In the data rows, 128 means zero.
Every row has a hidden score. In each pair, how much higher is the second row's than the first's? 15 means about the same, 30 much higher and 0 much lower. The score is a weighted sum of the row's numbers plus the product of two more (or one squared), each taken from its middle value.
[135 114 126 118 132 133 162 144 122 131 113 139 122 137 152 132 134 136
 123 128 133 126 135]
[144 122 117 116 114 133 127 135 129 123  94 132  98 134 137 171 144  52
 139 148 109 112 130] -> 16
[126 134 119 130 138 130 122 130 119  98 106 130 136 109 120 125 119 135
 142 138 112 142 127]
[125 127 142 113 132 101 103 121 127 128 125 170 150 128 125 122 120 112
 123 125 123 111 138] -> 17
[143 110 129 138 149 141 132 110 133 135 121 119 130 142  99 128 125 166
 133 133 111 157 150]
[126 159 153 144 108 107 137 110 117 126 129 132 129 128 119 139 122 123
 139 110 128 128 109] -> 16
[163 150 109 123 147 157 148 123 116 128 132 140 134 134 141 144 137 128
 102 101 102 110 140]
[140 125 113 116 144 132 137 104 116 150 131 144 161 182 127 146 126  96
 144 143  68 120 114] -> 16
[112 147 107 164  42 169 115 209 155  59 118 118 161 118  82 127 100 161
 138 137 144 110  33]
[133 123 129 122 119 111 159 131 165 172 130 134 102 123 177  79 102 127
 108 127 153 128 131] -> 15
[157 102 143 128 138 130 128 123 131 135 113 138 139 115  98 140 122 122
 112 139 120 157 138]
[140 123 115 149 180 129 109 149  89 110 128 128 143  90 121 108 148 139
 144 129 139 142 131] -> 12
[116 109 176 147 143 132 140 134 137 148 145  95 124 138 147 154 120 130
 146 112  90 125 111]
[130 104 127 129 150 123 119 108 120 147 130 141 154 162 150 150 135 135
 128  94 111 166 164] -> 7
[138 133 120 115 120 109 212 127 184 222 160 157 119 117 217  76 130 140
 127 137 155 126 126]
[139 140 113 127 117 141 134 132 120 113 122 135 145 119 136 148 151 141
 117  98  77 137 126] -> 13
[123 135 145 125 147 119 120 114 125 141 137 159 131 107 126 118  92  77
 107 133 114  92 102]
[143 113 198 130 127 109  93 136 134 140 130 122  97 124 165 120 170 135
 146 170 197 150 156] -> 15
[138 140 138 148 141 130 123 101  92 132 117 146 147 161 111 118  41 111
 135 131  96 117 145]
[139 115 134 136 129 122 110 102 123 135 119 113 126 147 120 148 146 178
 166 151 108 136 134] -> 13
[127 147  87 124 174 133 148 117 108  97 122 165 151  97 114 143 134 118
  97  99 119 138 148]
[ 78 168 150 155 101 146 106 103  87 127 126  86  88 182 135 190 170  62
 129 183 163 109 126] -> 13
[107 105 124 142 128 131 149 144 137 136 141 154 130 123 130 141 138 157
 133 136  98  90 108]
[146 114 140 153 114 156 140 173 124 157 158 135 158 126 126 169  98 151
 130  99 117  95 140] -> 17
[152 126 156 137 121 114 126 125 135 117 117 128 108 134 160 135 143  93
 153 129 130 126 149]
[149 140 115 105 116 125 135 136 145 149 110 158 147 107  98 106 152 110
 130 106 130 110 147] -> 16
[125 130 139 119 123 124 130 113 129 131 126 136 130 113 131 149 118 118
 100 119 112 114 124]
[145  94 110 132 133 131 129 146 155 134 126 172 156 130 107 133 130 115
 127 120 116 115 142] -> 18
[168 125 124 130 122 108 124 136 155 140 123 148 163 168 120 136 134 126
 113  84 100 122 152]
[141 104 133 124 127 126 132 121 137 139 114 143 134 137 147 176 130 121
 116 138 114 117 133] -> 11
[128 110 136 129 147 144 138 100 112 123 119 105 121 124 155 180 128 129
 100 102 117 184 121]
[165 133 130 144 160 109  90 135 116 123 130 109 120  81 124 106 140 136
 136 120 130 148 155] -> 17
[ 98 144 133 129 117 131 104 104 140 140 138 126 109 158 136 127 135 112
 113 121 151 142 132]
[121 142 121 138 125 137 140 138 134 126 133 150 165 130 137 141 143 149
 138 149 118 144 117] -> 16
[152  85 125 118 115 135 121 125 143 144 131 131 130 124 115 123 107 128
  97 115 127 129 145]
[127 128 138 151 112 136  97 172 135 113 107 112 137  73  59 113  98 212
 141 140 183 118  83] -> 17
[114 135 147 110 129 114 121 110 161 140 129 129 121 125 106 135 123 137
 129 107 115 114 119]
[147 129 117 152 148 128 126 105 113 133 158 136 117 113 115 117 135 128
 124  76 117 123 125] -> 16
[130 137 117 146 147 147 122  92  82 104  94 119 116 136 133 142 134 121
 112 131 109 123 137]
[166  95  99  94 140 113 122 135 148 134 127 165 140 142 137 142 164 135
 139 116 113 125 157] -> 17
[133 131 138 133 107 151 109 139 133 117 133 141 168  99  85 111  38 167
  93 116 174 138  82]
[120 122 126  71 152 121 128 113 123 126 105 143 118 115 112 125  97  85
  83 107 107 114 148] -> 4
[126 122 184 141 141 106 112 144 126 116 136 101 124 132 128 137 136 143
 148 108 122 142 131]
[ 32 165  51 184  94 223 137 132 110 122 126  55 132 133  91 132 192 166
  74 180 180 114  73] -> 24
[108 118 160 123 116 113 107 157 146 112 152 124 167 130 117 138 106 164
 116  94 105 125  62]
[ 79 143  94 133 118 144 139 124 108 138 158 117 140 150 144 144 168 135
 115 140 111 141  88] -> 16
[166 129 121 140 171 112 103 147 114 120 140 114 130  68 118  93 135 133
 151 136 142 153 149]
[115 135 100 161 197 113  86 137  87  36 105  97 156  65  70 112 129 130
 159 106 105 156 136] -> 13
[175 101  85 123 139 129 126 136 102 130 156 139 151 121 148 144 100 142
 137  95 130 121 159]
[128 141 131 142 140 121 107 135 159 145 147 143 130 130 141 115 113 124
 104 131 133 129 124] -> 16
[142 150 168 127 114 103 111 135 126 150 146 106 142 134 134 125 136 151
 107 121 110 144 104]
[152 170 142 110 111  32 123 125 140 141 139 124 119  82 125 115 138 109
 141 132 109  88 120] -> 13
[119 112  90 137 117 136 135 137 116 125 116 101 113 158 139 163 158 125
 129 134 118 131 133]
[117 120 121  85 137 118 132 114 137 127 123 146 137 118 112 120 119 107
 124 130 135 111 143] -> 18
[138 155 166 134 119 122 131 125 132 130 132 142 135 138 140 133 124 113
 116 103 127 132 142]
[159 174 156 126 122  71 117 124 127 121 149 140 159 124 139 125 141 140
 141  96 115 114 122] -> 13
[163 106 129 112 121 123 121 128 162 163 123 133 133 123 125 146 122 116
 106 131 126 165 150]
[126 103 109 113 122 101 189 129 176 206 131 143 104 102 157  35 120 151
 143 140 162 134 128] -> 16
[126 152 124  81 131 139 126 131 158 133 106 100 111  85 126 123 122 131
 108 121 105 123 118]
[ 32 180 111 198  90 223 114 147 110  97 136  91 172 129  59 122 138 193
  81 185 224 126  33] -> 13
[ 42 188  98 177  69 214 117 164 123 123 154  96 154 126  93 135 152 183
  98 160 195 110  41]
[128 142 122 148 137 137 107 119 113 112 117 123 139 127 144 144 148 146
 122 133 120 146 129] -> 13
[174 163 128 126 133 146 154 143 105 120  89 155 122 137 151 156 136 124
  57 118 134 106 145]
[115 163 127 122 121 136 100 140 127  66 171 116 168 145 112 116 123 142
 173 131 144 163 118] -> 9
[172  84 117  90 112 106  82 139 100 114  31 137 128  50 141 129 174 146
 122 149 142  84 153]
[139 122 162 140 145 137 141 108 128 133 143 135 156 126 126 152 103 131
 122 114 107 149 119] -> 16
[ 95 111 119 160 128  83 134 147 163 145 112  67 111 152 144 129 154 128
 151 135 146 113 161]
[ 32 164  86 196 117 212 135 124  97 123 124  77 121 128  88 133 184 143
  52 171 180 122  84] -> 17
[136 109 119  94 119  59 174 126 189 176 119 142  98 107 167  35 113 159
 131 141 150 120 139]
[137  31 109 124 155 148 137 119 143 153 141 151 154 120 109 119 100 130
  81 134 121 130 129] -> 15
[127 161 132 135 132 146 123 130 117 106 132 129 136 121 149 147 142 146
 110 147 121 150 119]
[138 120 126 120 141 138 131  65 101 122 130 118 132 120 136 147 108 119
 101 108 117 155 126] -> 16
[157 136 141 126 135 133 134 122 137 142 139 159 150 131 105 133 143 141
 127 122 110 134 138]
[119 122 171 139 133 118 132 128 127 140 130 120 156 158 161 181 142 164
 146 127  91 124 113] -> 15
[121 118 117 146 142 119 111 137 130 115 133 109 139 132 121 126 138 127
 145 138 146 160 159]
[149 150 157 135 129 132 130 123 134 123 122 146 132 126 111 142 105  97
 105 115 142 138 150] -> 20
[139 109 138 136 129 123 114 107 118 134 131 123 132 141 120 139 126 149
 136 151 129 163 146]
[136 145 144 112 135 138 113 112 130 128 125 142 105 142 122 136 121  58
 129 137 113 104 128] -> 18
[124 112 117 106 111 131 124 116 123 130 123 144 139 125 121 147 123 116
 127 130 120 119 124]
[137  97 138 162 122 151 133 151 106 142 146 126 132 101  95 142  82 135
 129  94 113  93 131] -> 15
[133 144 138  89 108  95 132  86 135 155 133 149 101 130 184  70 103 127
 128 178 155 111 112]
[ 77 147  80 145  51 174 114 182 174  77 127 105 157 114  70 117 100 145
 109 125 139 121  33] -> 18
[116 110 122 114 100 120 137 153 127 135 131 130 125 116 124 137 114 119
 135 119 131 117 135]
[128 124 160 116 147 130 151  95 123 142 127 159 179 134 108 113  31  86
 138  87  88 143 150] -> 19
[ 93 126 143 155 107 131 124 133 122 141 135  60  32 173 150 113 157 108
 148 164 206 103 129]
[132 162 133 112 112  61 129 118 114 134 139 150 137 100 118  93 127 104
 149 100 129  86 113] -> 18
[145 148 136  98 118 129 134 109 128 143 148 146 129 161 121 153 146 103
 167 178 124 140 129]
[149 128  80 125 141  97 127 135 141 121 135 116 133 142 141  91  97 129
 130  84 133 109 147] -> 17
[123  85 121 136 131 126 151 111 150 140 128 127 143 136 126 145 145 133
 134 125 112 154 146]
[129 107 112 137 142 150 151 129 106 126 131 149 128 134 142 140 123 131
 123 135 122 118 142] -> 13
[124 172 127  54 126 114 130 126 142 140 116 138 140 124 144 126 130 115
 117 159 136 133 131]
[131 150 127 129 125 133 131 124 125 118 122 126 128 118 129 138 131 144
 117 144 130 162 135] -> 15
[107 109 151 114  99 113  90 128  86 145 110  79  32 134 155 142 204  66
 154 224 224  87 147]
[142 121 117 117 101 122 119 138 131 112  83 136 108 127 117 145 127  53
 146 173 131 131 152] -> 18
[ 82 122 151 182 143 150 140 122  98 138 125  65  62 152 133 121 168 108
 164 158 178  86 138]
[134 128  99 114 123 136 146 141 120 132 126 116 123 134 181 139 159 149
 125 131 106 134 128] -> 15
[106 133 147 106 107 130 146 139 126 124 199  96 107 180 193 133 167 150
 154 130 141 170 104]
[140  88 133 124 146  94  67 147 115  96 120  89 137  76 124 153 149 123
 119 105 135 172 157] -> 11
[126 141  83 137 195  85  55 116  60  61 107 112 174  97  75  68 126 135
 204 118 117 163 153]
[136 125 120 112 117 121 127 119 138 148 130 136 136 150 130 127 128 134
 111 119  93 120 120] -> 17
[140 161 147 158 123 138 105 141 165 144 124 132 103 154 145 124 143 160
 109 106 116 120 127]
[132 145 157 110 155 132 136 118 146 145 131 150 110 113 110 126 114  95
 104 117 129 132 145] -> 15
[157  44 114 120 131 117 105 107 127 142 147 169 171 124 105 115  87 134
  86 138 116 139 144]
[137  98 100 120 113 127 124 134 149 132 122 126 121 140 155 122 145  95
 135  72 101 120 158] -> 15
[125 119 162 134 122 114 140 144 145 146 134  99 126 154 156 179 118 141
 148 136 106 139 132]
[119 120 130 137 115 123 124 132 160 142 133 143 134 164 139 132 124 127
 112 133 152 149 137] -> 21
[167  70 107  73 112 110  82 146 109 118  31 133 128  46 127 124 152 133
 121 187 172  93 148]
[124 153 126  99 129 133 125 130 144 127 122 135 128 114 140 133 120 124
 121 128 112 119 126] -> 14
[107  96 144 105 146 128 151  83 124 142 143 168 188 135 109 128  70 113
 187 124 106 124 120]
[147 131 123 110 122 124 136 119 122 116 112 142 134 120 107 126 118 101
 123 117 141 151 146] -> 15
[167 128 116 129 217 126  41 143  50  35 107  32 104  87 112  48 124  84
 178 116 168 203 203]
[116 172 143 126 111 136 124 117 158 143 152 140 128 160 126 130 142 141
 130 126 131 123 123] -> 10
[ 94 123 158 149 137 112 141 181 134 146 147 138 124 169 118 114 130 128
 112 120 117  99 102]
[128 113 135 117  96 116 170 118 171 141 130 142 101 122 171  79 108 125
 147 135 156 133 101] -> 19
[153  95 130 121 133 145 128 103 123 135 115 121 129 135 119 125  86 117
  96 121 133 144 155]
[112 125 141 150 144 141 153 148 146 148 121 150 132 133 118 133 153 151
 122 116 122 117 124] -> 12
[114 123  65 126 191  82  81 133  84  54 106 112 176  89  65  82 122 129
 171 109 100 149 134]
[123 111 129 137 126 135 121 124 147 128 124 116 109 135 124 125 136 135
 113 111 151 153 144] -> 19
[130 153 129 155 143 154 139 122 138 114 127 113 137 132 140 124 104 124
 117 141 115 136 123]
[131 122 139 144 125 127 174 132 203 159 134 148 120 135 159  92  96 127
 139 134 146 126 119] -> 14
[ 87 128 158 161 112 127 113 121 112 141 137  52  32 159 131  90 144 112
 148 175 223 106 124]
[104 125 120 103 155 151 166 131 139 121 134 141 136 122  83 116 105 117
 126 100 101 113 118] -> 16
[134 107 126 109 137 138 124 105 132 146 128 125 134 151 133 132 108 120
 114 126 109 131 149]
[104 135 135  46 116  90 117  76 122 124 128 149 125 124 106 120 106  94
 112 110 116 115 131] -> 9
[140 147 142 120 109 117 155 125 163 154 128 131  83 121 169  62 102 115
 129 159 151 112 116]
[137 125 127 147 124 133 126 122 137 131 113 116 114 124 122 143 118 128
 119 137 108 141 128] -> 13
[141 146 115 115 134 132 138 151 142 108 110 128 151 115 109 112 116 130
 107  99  88 143 137]
[142 124 152 125 117 110 115 106 122 121 120 135 133 129 128 151 147 133
 120 132 133 155 144] -> 15
[138 130 161 128 115 107 118 116 139 151 137  95 122 138 138 175 125 160
 151 146 107 146 129]
[121 123 130 117 124 125 115 121 127 144 128 144 118 122 135 135 145 130
 145 150 125 110 120] -> 15
[159 112 151 139 126 153 142 128 137 143 137 136 129 134 135 142 119 135
 105 136 146 140 146]
[158 113 175 123 130 106 117 105 117 138  78 120 107 111 158 171 168 125
 117 128 119 118 141] -> 11
[145 120 138 171 133 131 141 141 146 135 121 118 130 142 148 151 113 121
 135 127 125 153 141]
[149 170 152 121 110  72 119 124 120 125 160 146 139 112 125 127 130 140
 147 120 132 117 122] -> 12
[141  92  94 120 126 118  83 162 105 113  31  87 124  42 134 126 182 117
 101 131 139  67 144]
[128  99  97  87 121  97 207 130 184 203 116 144 123 137 205  35 106 129
 126 138 161 128 122] -> 19
[115 110 149 138 130 123 123 125 134 142 153 133 114 128 146 120 125 142
 150 144 153 133 109]
[125 160 124 146 149 137 151 112 125 131 127 133 119 121 132 165 167 120
 129 133 112 118 128] -> 13
[126 134 131 135 127 113 136 142 124 146 162 167 128 124 139 115 128 138
 143 140 140 122 103]
[120 204 119 156  56 198 130 218 170  77 127 116 164 124  66 111  92 159
 131 149 154 126  35] -> 19
[127 133 146 150 135 113 122 123 134 128 116 138 123 130 122 134 124 134
 141 146 134 136 124]
[109 119 131 113 115 118 117 113 116 127 124 154 139 123 115 128 113 105
 115 124 136 122 116] -> 15
[126 144  82 135 180  93  91 135 107  79 120 105 165  68  63  86 133 122
 161  99  98 147 136]
[127 121 117 106 132 118 123 125 131 141 142 142 126 123 140 135 148 125
 140  96 116 102 136] -> 16
[111 133 182 141 119  91 137 176 135 138 148 129 135 171 130 119 135 145
 126 128 115 112 109]
[126 101  94 126 163 120 111 136 126 144 154 137 124  94 120 120 138 152
 134 138 126 141 126] -> 16
[132 121 124 120 136 110 137 105 122 142 127 135 144 170 129 142 128  93
 157 166 107 128 110]
[135 120 122 134 134 155 158 134 135 126 124 136 137 139 140 151 120 109
 107 103 109 119 145] -> 17
[158 150 151 128 122 104 154 128 174 191 133 134  98 114 169  63 106 131
 122 148 165 135 148]
[111 100 122 154 119 143 158 138 126 125 140 126 117 135 144 142 133 136
 158 131  95  97 102] -> 15
[130 146 123 172  36 147 121 224 188  90 126 115 155 123 103 137 114 178
 144 118 133  91  44]
[148 136 100 132 158 165 136 115 112 129 126 119 113 121 131 126 125 116
  94  94 100 116 124] -> 14
[134 108 124 131 120 123 126 125 139 144 134 131 110 132 133 144 128 138
 148 145 142 141 154]
[134 151 142 125 123 120 120  98 130 139 137 144 115 126 112 119 110 126
 143 120 103 114 129] -> 15
[116 136 141 136 109 107 122 123 120 123 149 148 137 127 100 123 117 143
 155 109 139 120  91]
[139 173 149 113 139 141 120 114 113 101  87 116 122 116 140 134 135 125
 130 134 123 135 139] -> 15
[124 125 106 119 131 141 153 150 149 145 134 124 128 133 165 139 148 145
 142 149 135 140 130]
[137 117 132 128 134 118 191 129 182 159 118 149 120 131 177  88 104 155
 100 131 161 143 136] -> 24
[117 112 140  99 146 136 154  79 119 133 137 162 191 124 107 130  97 119
 171  98  97 130 135]
[145 120 129 145 128 117 104 121 134 137 165 123 138 133 144 156  92 150
 122 127 161 136 131] -> 12
[153 123 122 147 149 101  99 161 118 119 136 112 138  79 117  58 113 123
 141 137 148 167 148]
[142 147 124 127 121 154 100 181 132 106 146 112 145  83 102  92 121 184
 146 118 148 135 113] -> 15
[132 121  95  92 120 129 144 131 154 166 124 162 144 110  96 121 153 114
 113 100 130 117 155]
[143 115 133 127 127  93  74 158 112  80 123 111 158  85  92 128 124 132
 121 119 128 175 150] -> 13
[123 131 136 109 127 120  83  95 110 121 107 127  98 139 133 145 130  94
 144 177 137 132 132]
[111 113  98 171 167 138 114  87  97 124 136 127 119 124 115 105 111 112
 117  90 136 131 122] -> 15
[131 123 137 121 122 112 135 156 147 123 122 137 122 136 124 141 137 132
 112 116 113 120 126]
[123 152 153 138 104 109 140 115 113 114 131 135 138 135 116 125 110 127
 167 120 128 117 100] -> 15
[148 136 113 127 147 169 191 149 121 120 108 159 124 131 142 144 137 131
  98 126 141 109 140]
[120 165 116 136 116 145 163 147 129 148 165 114 135 144 148 152 178 144
 137 182 128 141  83] -> 11
[117 115 123 148 114 112 145 135 122 144 104 107 130 175 118 134 141 128
 120 122 132  91 158]
[127 112 123 118 146 109 224 124 186 176 122 140  89 106 172  46 121 157
 121 133 148 118 129] -> 16
[109 125 123 107 134 111 134 127 134 121 126 158 147 126 132 135 139 113
 117 130 129 111 140]
[134 158 147 142 116 115 152 148 130 129 140 132 126 131 133 119 117 147
 145 123 127 124 115] -> 14
[131 137 153 165 135 138 131 101 142 178 169 145 132 133 130 135 104 131
 140 129 104 125 121]
[145  71 138 119 103 104 105 152 148 140  95 144 135 134 109 148 160 121
 127 135 108 109 120] -> 11
[149 147 131 144 150 169 157 132 125 132 130 141 120 123 128 122 121 136
 138 129 108 112 129]
[127 144 135 136 129 135 129 131 138 153 145 154 122 115 122 115 123 126
 128 126 124 107 122] -> 14
[111 132 126  86 139 129 131 108 135 137 125 141 117 116 116 117 122 109
 116 105 113 110 134]
[135 101  90 121 146 213 187 127 107 135 128 125 128 117 128 133 117 118
  99 107 112 109 123] -> 24
[131 126 139 166 134 145 137 137 148 137 130 138 136 151 131 122 133 133
 124 129 141 145 145]
[144 116 121 118 132 116  97 125 124 135 141 122 128 132 131 114 122 143
 170 132 140 146 143] -> 12
[126 127 153 114 123  95 144 170 150 122 143 129 149 145  78 145 155 156
 139 122 101 123 121]
[118 133 133 132 134 132 140 128 117 143 148 128 132 140 192 125 143 126
 122 124 116 120 112] -> 23
[128 133 162 121 123  89 141 177 158 142 166 131 141 161 103 157 159 155
 126 114  96 128 127]
[139 147 117 131 136 148 144 138 134 137 128 130 133 108 161 134 138 144
 118 135 116 146 117] -> 20
[121 134 153 122 136 116 115  80 101 110 121 143 121 123  99 117 102 122
 127 116 114 120 122]
[151 110 152 144 109 135 121 138  92 132 137 122 142 129 130 157  93 137
 130 116 130 124 134] -> 17
[136 140  88 135 177 139 133 111 102 116 124 132 123 120 127 130 137 118
 107  97  99 126 133]
[115  99 109 128 112 126 139 135 106 116 124 113 120 121 147 146 115 135
 137 122 102  61 102] -> 22
[ 96 149 160 114 123 143 134 135 153 143 225 108 104 166 159  74 123 120
 145 138 212 225 119]
[123 100 136 102 131 122 118 142 142  96 152 122 153 131  89 117  59 149
 114 101 118 160 100] -> 13
[131 106 143 123 131 132 137 138 138 151 127 121 136 138 131 151 112 124
 112 119 106 147 128]
[129 121 127 132 142 110 188 127 187 208 131 155 110 127 197  54 124 152
 120 141 172 131 140] -> 24
[122 110 119 125 116 134 164 148 134 128 128 124 104 119 149 157 143 150
 132 138 121 116 130]
[ 67 140 138 149 130 136 118 135 132 127 176 131 119 207 145  97 146 153
 127 159 178 157 108] -> 17
[142 137 114 124 130 126 131 123 134 139 111 156 152 117 114 130 186 136
 138 101 117  96 152]
[145 121  33 133 119 150 124 146 144 129 103 178 182 137  84 132 142 154
 130 116 105  96 129] -> 20
[129 144 143 142 113 118 147 122 128 121 138 144 147 141 117 126 106 109
 129 104 128 135 119]
[143 144 189 151 117 127 149 127 189 175 154 143 112 128 166 101 104 136
 102 130 146 124 104] -> 16
[112 122 118 143 112 128 154 152 171 122 134 150 134 130 131 143 122 104
 129 129 130 122 119]
[145 139 120 144 125 145 135 129 120 136 122 135 120 120 139 143 141 123
 102 109 124 130 138] -> 14
[151 127  70 114 177 133 137 103 103 109 121 129 127 126 130 123 129 123
 108  80  84 131 141]
[138 159 120 166 199 132  75 144 114  55 116  55 116  73  96 121 170 128
 204 126 130 167 140] -> 27
[161 124 145 127 137 109 110 126 115 123 111 126 124 109 137 115 138 136
 171 136 140 124 165]
[123 138 158 120 124 138 144 135 130 139 131 141 131 138 137 139 125 120
 131 120 127 107 117] -> 14
[147 131 127 127 130 102  83 136 107 114 127 123 130  90 116 101 130 134
 150 143 141 133 128]
[129 117 122 115 118 128 133 139 134 139 117 143 131 141 141 146 142 141
 125 113 131 129 143] -> 15
[114 119  82 134 111 150 155 152 123 140 132 114 103 148 132 156 140 114
 120 126  91 106 117]
[128 166 128 116 110 142 117 112 143 132 138 117 114 158 134 129 144 132
 123 146 156 150 139] -> 18
[127 100 123 114 129 129 160 120 131 137 118 172 167 127 127  95 140 120
 142 111 136 110 145]
[138 144 127 112 132 143 131 119 132 134 112 145 137 101 105 131 109 119
  90 128 149 129 142] -> 16
[122 149 133 145 115 115 123 109 134 122 118 133 141 131 129 138 127 117
  92 100 104 131 122]
[136 142 147 124 121 103 117 119 140 128 129 133 125 117 131 135 125 111
 116 114 117 113 128] -> 15
[ 83 142 115 123 110 143 134 135 133 117 147 123 145 164 123 139 138 141
 123 154 144 169 118]
[159 147 134 129 127 117 120 117 116 111 116 133 128 126 129 134 129 130
 121 118 119 126 150] -> 16
[120 144 145 182 139 130 153 121 138 121 116 124 132 144 138 149 146 138
 122 107  76 134 120]
[129 135 128 128 129 156 147 109 129 151 143 126 134 134 138 138 115 139
 136 123 109 130 133] -> 21
[115  75 122  80 145 133 148  92 122 136 119 131 156 122 112 129  63 104
 136 104  97 144 130]
[159 137 138 119 112 130 170 140 179 172 132 140  98 127 172  94 106 144
 125 149 185 143 140] -> 21
[107 144  91 118 167 124 147 115 117 116 126 161 147  96 113 134 118  94
  66  68  99 116 118]
[108 155 146 136 113 169 133 135 147 118 150  97  87 162 121 102 130 153
 127 163 172 194 122] -> 14
[125  97 123 130 133 116 130 119 124 153 136 126 130 138 151 148 149 129
 142 131 121 152 131]
[151 120 132 110 119 107 143 116 139 143 143 145 140 161 124 152 148 141
 147 120 114 150 155] -> 15
[131 146 103 114 145 118 148 125 116 121 140 184 142 100 116 152 138 129
 110 109 105 129 135]
[ 92 105 134 119 121  86 128 161 165 149 156 127 143 168 109 200 179 146
 110 101  77 116  99] -> 9
[112 121  97 138 130 114 108 104 124 128 120 147 136 130  98 119 116 143
 131 140 108 137 124]
[126 129 157 114 112 105 108 152 141 106 157 139 162 118  81 130 102 169
 123 110 126 146 106] -> 15
[138 143 145 130 135 131 138 108 116 135 126 146 141 142 127 135 127 123
  90 116 101 115 116]
[119 142 118 123 139 127 133  82 106 128 129 129 112 118 114 143 138 114
 128 146 130 137 125] -> 13
[143 182 147 121 127  75 159 119 122 134 147 154 129  92 120 103 126 109
 166 145 156 114 113]
[136 100 123 114 136 141 136  89 112 133 121 111 121 121 133 146 101 128
 128 126 129 190 130] -> 11
[126  94 137 139 141 132 131 111 126 125 125 113 137 110 115 146  79 124
 117 115 107 160 125]
[117 126  94 112 134 135 124 137 111  96 100 126 163 133 135 124 121 130
 123 118 102 129 113] -> 14
[111 123 138 111 132 111 120 127 133 118 114 149 133 112 109 128 118  97
 112 127 148 125 147]
[148 208 144  93 120 146 113  68  98 118 136 117  32 135 121 141 152  31
 218 224 122 118 127] -> 26
[120 109 110 142 124 136 121 112 118 125 123 148 122 132 130 132 119 133
 105 129 123 111 128]
[113 143 126 131 114 105 128  87 125 124 127 151 146 123 120 140 129 124
 133 117 112 130 117] -> 14
[166 136 139 155 129 178 150 128 112 124  89 117 101 131 119 129 122 118
  90 126 137 132 149]
[ 95 119 153 133 110  88 146 216 163 139 151 129 118 143  78  95 127 144
 137 129 115  96  98] -> 10
[105 122 133 172 125 117 142 155 136 143 105  81 110 147 123 108 152 129
 137 129 128 123 150]
[142 132 127 162 128 130 134 131 135 111 137 150 146 162 184 158 139 118
 150 112 139 139 147] -> 20
[130 178 153 197 129 121 140 124 156 130 115 112 122 127 118 127 149 141
 138 125 119 156 132]
[103 145 144 155  56 138 121 216 190  98 144 102 154 140 103 142 110 160
 143 138 135 109  33] -> 16
